array([[ 30,   1,   4,   1,  20,   6,  81],
       [ 29, -19,  -3,  20,  17,   1,  51],
       [  7, -15,   1, -14,  51, -18, -44],
       [-11,   7,  18,  17,  -6,   8, -18]])
->
array([[ 81,  30,   1,   4,   1,  20,   6],
       [ 51,  29, -19,  -3,  20,  17,   1],
       [-44,   7, -15,   1, -14,  51, -18],
       [-18, -11,   7,  18,  17,  -6,   8]])

array([[-24,   0,  -2],
       [-74,  42,   9]])
->
array([[ -2, -24,   0],
       [  9, -74,  42]])

array([[  9,  11,  17,   0,  -2,   0,  13,   0,  11],
       [  9,   7, -56,  22,  -1,  13,   4,   1,   4],
       [  8,  -9, -14,   7,   0,  13,   7,  -2,  10],
       [ 10,  21, -19,  12,  -2,   2,   9,   1,   6],
       [  7, -20, -64,  22,   1,  26,   0,  -2,   7],
       [ 11,  38,  48,  -7,  -4, -16,  19,   2,  10],
       [ 10,  22,  13,   2,  -3,  -4,  13,   1,   9]])
->
array([[ 11,   9,  11,  17,   0,  -2,   0,  13,   0],
       [  4,   9,   7, -56,  22,  -1,  13,   4,   1],
       [ 10,   8,  -9, -14,   7,   0,  13,   7,  -2],
       [  6,  10,  21, -19,  12,  -2,   2,   9,   1],
       [  7,   7, -20, -64,  22,   1,  26,   0,  -2],
       [ 10,  11,  38,  48,  -7,  -4, -16,  19,   2],
       [  9,  10,  22,  13,   2,  -3,  -4,  13,   1]])

array([[-62, -35,   0, -36,  48,   9],
       [-51, -31, -18,  12,  42,  63],
       [-22,  -4,  27,  47,  24,  -5]])
->
array([[  9, -62, -35,   0, -36,  48],
       [ 63, -51, -31, -18,  12,  42],
       [ -5, -22,  -4,  27,  47,  24]])

array([[ 73,   5, -12,  -8,  -9],
       [-22,  -9,  13, -55,  15],
       [ -8,  21, -39,  29,  34],
       [  2, -17, -14, -12, -13],
       [-10,  -5,  22,  -7,  -3],
       [ -9,  14,  -1,  23,  -3],
       [-23,  20,   8,  -5, -36],
       [ 24, -20, -25, -16, -29],
       [-13,  22, -14,   4, -40],
       [-34,  12,  17, -11, -30],
       [-27, -20, -16,  14,  -9]])
->
array([[ -9,  73,   5, -12,  -8],
       [ 15, -22,  -9,  13, -55],
       [ 34,  -8,  21, -39,  29],
       [-13,   2, -17, -14, -12],
       [ -3, -10,  -5,  22,  -7],
       [ -3,  -9,  14,  -1,  23],
       [-36, -23,  20,   8,  -5],
       [-29,  24, -20, -25, -16],
       [-40, -13,  22, -14,   4],
       [-30, -34,  12,  17, -11],
       [ -9, -27, -20, -16,  14]])

array([[ 59,   3,  15, -16,  -2,  -8, -14,   9,  -4],
       [  3,  66,  16,  -2,   0,   9,   7, -15,   4],
       [ 22,  16,  42,  12, -17, -26,  13,   0,   8]])
->
array([[ -4,  59,   3,  15, -16,  -2,  -8, -14,   9],
       [  4,   3,  66,  16,  -2,   0,   9,   7, -15],
       [  8,  22,  16,  42,  12, -17, -26,  13,   0]])

array([[-57,  53,  -3,  -3, -45,   6, -10, -63,  23],
       [-25,  26,  56,   7, -18,  38, -34, -72,   8]])
->
array([[ 23, -57,  53,  -3,  -3, -45,   6, -10, -63],
       [  8, -25,  26,  56,   7, -18,  38, -34, -72]])
---
array([[-14, -14, -16,  35, -16,  72,  -9, -58, -21, -28,   6],
       [  1, -29,   5,  -5, -18,  38, -35, -51,  -4,   4,  39],
       [-32,  17, -13,  21, -11,  49, -40,   7,  42, -25,  11]])
->
array([[-32,  17, -13,  21, -11,  49, -40,   7,  42, -25,  11],
       [-14, -14, -16,  35, -16,  72,  -9, -58, -21, -28,   6],
       [  1, -29,   5,  -5, -18,  38, -35, -51,  -4,   4,  39]])

array([[ 23,  32,  -6,  29,   9,  -5, -16, -28, -61,  44,  10, -44, -31,
         26,  31,  -1],
       [  7,  -5,   9,  15,  -8, -24,   2, -11,   4,  29, -11, -34,   8,
         -8,   7,  14],
       [ -2,  -3,  -9,   2, -25,   1, -21, -17,  -6,  -5,   7, -24,   2,
         28, -27, -11],
       [ -9,  -3,   6, -35,  10,  17,   6,  31,  17, -35,   4,  52,  12,
        -13,   0, -14],
       [ 34,  52,  11, -18,   9,  44, -37, -28, -63,   0, -13, -31,  -3,
         14,   6,  -7]])
->
array([[ -9,  -3,   6, -35,  10,  17,   6,  31,  17, -35,   4,  52,  12,
        -13,   0, -14],
       [ -2,  -3,  -9,   2, -25,   1, -21, -17,  -6,  -5,   7, -24,   2,
         28, -27, -11],
       [  7,  -5,   9,  15,  -8, -24,   2, -11,   4,  29, -11, -34,   8,
         -8,   7,  14],
       [ 23,  32,  -6,  29,   9,  -5, -16, -28, -61,  44,  10, -44, -31,
         26,  31,  -1],
       [ 34,  52,  11, -18,   9,  44, -37, -28, -63,   0, -13, -31,  -3,
         14,   6,  -7]])

array([[ 28, -32],
       [ -2,  11],
       [-22, -66],
       [-13,  -1],
       [-19, -33]])
->
array([[-22, -66],
       [-19, -33],
       [-13,  -1],
       [ -2,  11],
       [ 28, -32]])

array([[ 44,  32,  18],
       [-14,  61,  58]])
->
array([[-14,  61,  58],
       [ 44,  32,  18]])

array([[ -3, -44],
       [-59,  13],
       [ 60,   0],
       [-46, -24]])
->
array([[-59,  13],
       [-46, -24],
       [ -3, -44],
       [ 60,   0]])

array([[ -1,  -1,  24,   4,  17, -23, -13,   3,  -6, -11, -23, -16,  -6,
         31,  23],
       [-16,  -2,  20, -25, -13, -19,  12,  -9,  -2,  -2,  28,  10,  -5,
         22,  16],
       [  2, -10,  21,  68, -31, -19,   5, -12, -11, -10,  24,  10, -25,
        -20, -21]])
->
array([[-16,  -2,  20, -25, -13, -19,  12,  -9,  -2,  -2,  28,  10,  -5,
         22,  16],
       [ -1,  -1,  24,   4,  17, -23, -13,   3,  -6, -11, -23, -16,  -6,
         31,  23],
       [  2, -10,  21,  68, -31, -19,   5, -12, -11, -10,  24,  10, -25,
        -20, -21]])

array([[-21,  16,  -7,   6,   8,  -2,  -5],
       [ 24,  24, -10,  -6,  10,   7,   2],
       [ 56, -27,  -1,   3,  13,  -9,  -8],
       [ 72,  21, -10,   2,   5,  11,  -1],
       [-76,   0,  -5,  -4,  -9,   3,  -5],
       [ 14,  22,  -5,   6,   0,   2,  -5],
       [-44, -34,  10,  10,  -7, -11,  -2]])
->
array([[-76,   0,  -5,  -4,  -9,   3,  -5],
       [-44, -34,  10,  10,  -7, -11,  -2],
       [-21,  16,  -7,   6,   8,  -2,  -5],
       [ 14,  22,  -5,   6,   0,   2,  -5],
       [ 24,  24, -10,  -6,  10,   7,   2],
       [ 56, -27,  -1,   3,  13,  -9,  -8],
       [ 72,  21, -10,   2,   5,  11,  -1]])
